Rotation paths and how fast each direction turns (degrees per step)
Each turn is a multiple of 5 degrees from 10 to 175, or 0.
Each row of a path follows its step; steps can be skipped.
path 1
step 0: [ 17 -37 -11  25  -3  28  34 -14 -10  12 -20   3 -15 -42  63  -1 -20  31
 -24  32  -8   9  -3 -12  -4  32  30 -30 -28   8   9 -39  26  18 -27  13]
step 1: [-39  12   1   5 -26 -50 -27  -7  22  18  -8  26 -20  41  -3  12 -14  -6
  25  20  28 -39  49  36  39  17 -16  11   3  26   2  18 -25 -11  30 -11]
step 2: [ 49   6 -28 -13  -4  63 -27 -17  -5 -23 -13 -53 -16  10  10 -29   6 -15
  34 -19 -12  11 -29 -22   3 -21 -27  14  13   7 -17  -5  55 -11   8  -3]
step 3: [-19  12 -12 -34   6 -31  37  12  -2 -23  46  -5  41  26 -20   6  36  15
 -45  12  -4   4  16  24 -15 -21   8 -13 -17 -61   4  -4 -34 -34  20  -8]
step 4: [  2 -34  15  49 -12  14   9  23  -4   3 -13  19  14 -50 -24   6  -9 -32
  19 -31 -10   4 -14 -41 -47 -28  15  29  26  22  16  18  -9  56  -4  -8]
step 5: [-18  41  13 -36  33  13  20  -8  15  23  -6  34 -18 -12  16  28 -43  26
 -26  13 -12 -11 -18  11   2  71 -15 -20 -36  -7 -11  -8  -3 -12 -33  26]
step 6: [ 11 -20  26  32 -27 -46 -79 -17  -8  22 -22 -19 -41  14   0 -13  11   5
   9  18  21   9  34  20  10 -24  29  -3  21  14 -32 -15  11  13 -17 -29]
step 7: [ -6   8 -37 -20  50  18  16   3 -12 -26   8 -17  21  25  31   1  19   1
   5 -13  22   6 -14 -17  55   4 -34  -2  47  22  26  17  30 -34  24  44]
step 8: [ 30  -9  -1 -12 -56   0  41   0  14  -7  18 -18   2  -1 -25 -58  16 -12
   3   1 -16  27   9  12   6 -18  37  -4 -55 -21  30   9 -37   0   3 -42]
step 9: [-33 -38 -18  22   8  18 -12  11 -10   0  -6  28  28 -23 -14  50   0 -12
  -5  -8 -24 -68 -20 -18 -26  -9 -25   8 -18   1  -6 -30  -1  22  51  32]
step 10: [  7  61  30  26  -8   4  21  -2   2  -4  -2   9 -11  13   1  -2 -36  25
  29  -5  13  37   1  27 -54  38 -28   7 -10   3 -42  22   1 -13 -42 -27]
Speeds:
[  0  -8   3  12   9  12  -1   1  -1   4   0  -7 -14  -9  -9  -5  -2  18
   4  16  -2  -8 -16 -12   9 -17   1  13   5  -4   2  -3   7   9   3  -6]
160
[  8   2   1   5  -5  -2  18  -5  19 -12 -12   6  18  -2   1   8   4   5
  -4   0 -14   4  -4  -3  12  -7  23  -1  11  -1   6   4  -3   4   4   4]
85
[-15   5   7  -2   2   2  -4   8  17   4 -12   8 -15   3  18   1  -1  -4
   6  19  -4  11   7   7  -2 -13  -3 -11   4  10   2  -3  13  -5  -3   2]
70
[ -8 -11  18 -11   2  -7  18  -5  -6  -3  -7  -5 -12  10   0   3 -10  17
  -5  -9  -1  -3  -4   3  -6  -1   1  -5   0   5   1  10  -4 -19   8 -15]
155
[ -1  28  -3  -3   9   6  11 -10 -11   1 -12  -6   3 -15   2  -8   0 -10
   6   1  -9   4 -11  -5   6   8  -6  -4  -3   1   4   1   5  -7  -7 -17]
135
[ -5  -7  -5  -5  -5   2  20   9   0   3  18   1  -2 -17  10  -7 -10  -8
   4   6  13  -4  16  -5   3   7   7   7  16   3  12   5  -1   0  -3  -6]
100
[  3  -1  -7   3  12   3  -1  -3   6  -6   3   8   5   6 -12  -1  -7   4
   0  -2   6   7  -4  15  -4   5 -15  -9  14  16  11   7   5  22   9 -15]
130
[  5   8   1   6  -4   2  -7 -10  10  -6   6   0  -6  -5  -4   9  -9   6
   8  -1  -1 -12   6  11   7  14   5   6  13   9 -26 -10   9 -12   0  -6]
80
path 2
step 0: [-37  -3 -13 -38 -14  19  17  12   3  -2 -10  61   3 -22  10  13  13 -18
  28 -13   7 -22 -15   2 -17  21 -43  52   0   5  11  29  36  22  14  47]
step 1: [  7   8   4   6  10  21  29 -24 -45 -25 -31   9   6 -18 -23  18 -29  -2
 -32  14 -12   8 -50 -16 -55  15 -21 -10 -23  13 -13  16   0  22 -17  59]
step 2: [ 18 -51 -21  10  45 -35 -13  -7  19  23 -43   2 -15 -34 -28  -5  19   3
  16  -4 -16  17  -2  -3 -14   9  13  29  -8  12 -26   2  -3  18  23  73]
step 3: [-25 -34  13   5   9  36 -19 -14 -41  10 -15 -38 -19   3 -58   1  37 -29
  34  19  -3  -1 -18 -29 -10  26  12  -7  -6  52 -14   7   4 -39  -1  11]
step 4: [  9 -35  24  12  44 -33  23 -37  -9  23 -13 -43  17  32 -14  -5  -6  -1
  -7  19   3  56  38 -10 -10 -17   6  20 -27  27  -5 -28  29 -24 -16 -15]
step 5: [-53 -62 -29  44  -8 -10  -2   6  13  35   7  14   1  -8  -7 -11   3 -31
  33  -2   3   3  26  -1  10   5 -16  -5 -31  14  42 -12  26 -19   2 -50]
step 6: [-10  -8  13  33  19   5  46  -8 -39 -21  28   4  36   7  17  47 -14  -8
  29   9   7  11 -16 -31  21 -33   6   0 -39 -18  26  22 -12 -14 -37 -45]
step 7: [ -3 -11  -2   9  17 -34  58  13  38  22   6  42  14 -16  20  38  -3 -18
 -22 -28  11  19 -24 -17  41 -24 -21   1  -5 -19   4   8  11 -11  61 -11]
step 8: [ -4   7 -10 -10   6  52  29  33 -28  12 -17  28   8  -8   1  40 -13 -40
  -3  14 -35 -17  -4  19  16   1  -5 -28  15 -24  37  58 -15 -36  22  22]
step 9: [ 26  13  30 -13  42  16  41 -10  -7  10   7  10   6  -5  23  29 -10 -14
   8   5 -24   8  16  25  -4   0 -41  23  23 -18 -71  41  32  19  10  33]
step 10: [  9  11 -37  19  -3  30  26  15 -13  19  -9 -16 -42 -27 -32  -3  28  -6
 -13 -13  -4  -3  20  14 -23  29 -36 -28 -10  12   4  23  57  36  31  40]
Speeds:
[  1 -15  11   1  -1  -2   0   2   4  -3   5   8   1 -12   3   2   2  -3
  -9  10  -7  -9   4  -6  10  18   0  20  11   5  -5 -11   5  14  14 -12]
155
[  7  -2   5  -5   9  -1  -2   9   3  16 -13  -9  -6   7  -7  10  -2  -7
   0   3 -12 -10 -16  -7   1  -7   6  -3  11  -7 -12  -5 -21  -9  14   3]
65
[-11  -7   1   2  -7  -6 -13   3  11  13   2   7  -2   0   8  -8   0 -12
   5  -7  17   4 -17  -1   2   5 -16 -15   9   8 -16   6  10   0   2  -1]
155
[ 11  15   7   0  -9  -3   9  16  12   7  -2   5  17  -8  -8   3   4  -3
   4   3 -14  -1  -4   9  18   1  -2  -7 -10  -3  -4   4  11  -4 -10 -12]
35
[ -5  13  -2  -8 -14   4  -2 -16   1   3 -23  -7  -1   3  -2  -2   3   6
   6   7  -7   6  -3  -4   7   8 -13   4   1  -8   0  10  -3  25   5   8]
35
path 3
step 0: [ 12 -22 -23  16 -14 -22  11  29   4  -5   1 -29   2  60 -19  20  21  44
 -41  -7 -16 -22  51  10  -6  54  13   4  -5 -13  14   8 -37  46  -2  -3]
step 1: [ 25 -36  17  -4  40  -6  -1 -25  38  -6 -35  38 -15  26   1 -13  10   5
  10 -42  14 -13  15 -19  11   1 -59  19  59  15  -7  -2 -25 -12 -32 -23]
step 2: [ 24   0  23  -3 -35  17  64  46  28 -25  20   5  35 -25  -9 -28  16  32
  24 -26  19  -6  -7 -38  28  14   6  -2  10  23  15 -29  -2  16  34  23]
step 3: [ 15   1   4  27  49 -22  -3 -12  21 -35 -17  -2  49 -21  19  40 -48 -14
 -28 -22 -28 -33 -36  -2  31 -14   7  -3  11 -20  26 -17  40  17   9  -6]
step 4: [  3   0   2  -6 -10   1 -13 -17 -26 -10 -42  31  -1 -36  -4  21  35  42
  15  28  36  12 -48  68  35 -19  25 -13  -3  12  -4 -31 -22  21  12   8]
step 5: [-12   0  -6  19  -1 -45 -35 -17  22   8 -18 -20  17 -44 -11 -28  69  -9
  27   8 -66 -15  10 -10 -18 -20  13 -13 -29 -17 -18  14  23  19   8   2]
step 6: [  5   7 -61  18 -15 -27  18  -7  16  19  12 -17 -12  31  62  13   7  21
  40  -8  33  14 -11  34 -16 -21 -17 -17   0 -18   4  44   3  30 -38  21]
step 7: [-16  40 -33   2  25 -29  19 -34  -6  56  -2  26  -5  13 -17 -42  31  22
 -11   1  33 -21  12 -38   0   2   3  37  10 -41  19  -8   1 -45  20   7]
step 8: [ 11  51 -12 -22 -41  28 -24  15  40  17 -28  11  -3  37   0 -31 -33 -30
  -6 -51 -26  25 -12   4  24  23   2  -2   1  -4  25  18  -8   9  21  43]
step 9: [-16  11  -2  14  38  69  13  17 -18 -12 -24  24  24  29 -16  -7 -17  39
  19  19 -22   2   8  13  17  40  -1  10  -3 -34  -6 -17  58  -8 -39  -7]
step 10: [ 38  17 -12  44 -16   9 -18   4 -24 -45  14  31  11 -14 -48   5   3  21
 -14 -28 -29  32  39  39  19 -24  -1  17   8  16  16  25 -31 -20  18 -33]
Speeds:
[  8   6  -2   0 -21  -2   9  18 -12  -2  10   2  -7   3   1  -1   6   0
  -4  10   0  -7  -5  10  14   8  -3 -22  13 -11  -2   3 -10   2   1   5]
175
[ 6  3 16 21  5 -2  2  3  1 -8 10 13  9 -9  5 11  6 -5 -3  5 -5  9 -6  0
 17 12 -7  5 -2 22  1 -5  4 -1 -4  1]
45
[ -9 -14  -2   9 -15 -18  -7  -8  -6  -2  -1  -1   2  -5   4   1  -8   4
  15   6  -2  10   8  -4 -13  16  -9   7  17  -6  10  -5  -7  -1   3   7]
65
[  6 -17   5   0   0  10   6   5  -2 -13  -8 -10   2  -3 -17  11  -1   9
 -10 -11  -2  -4   2 -13  -3  -5   7  -6  24  12   4  -3  -5   2  -8  -4]
35
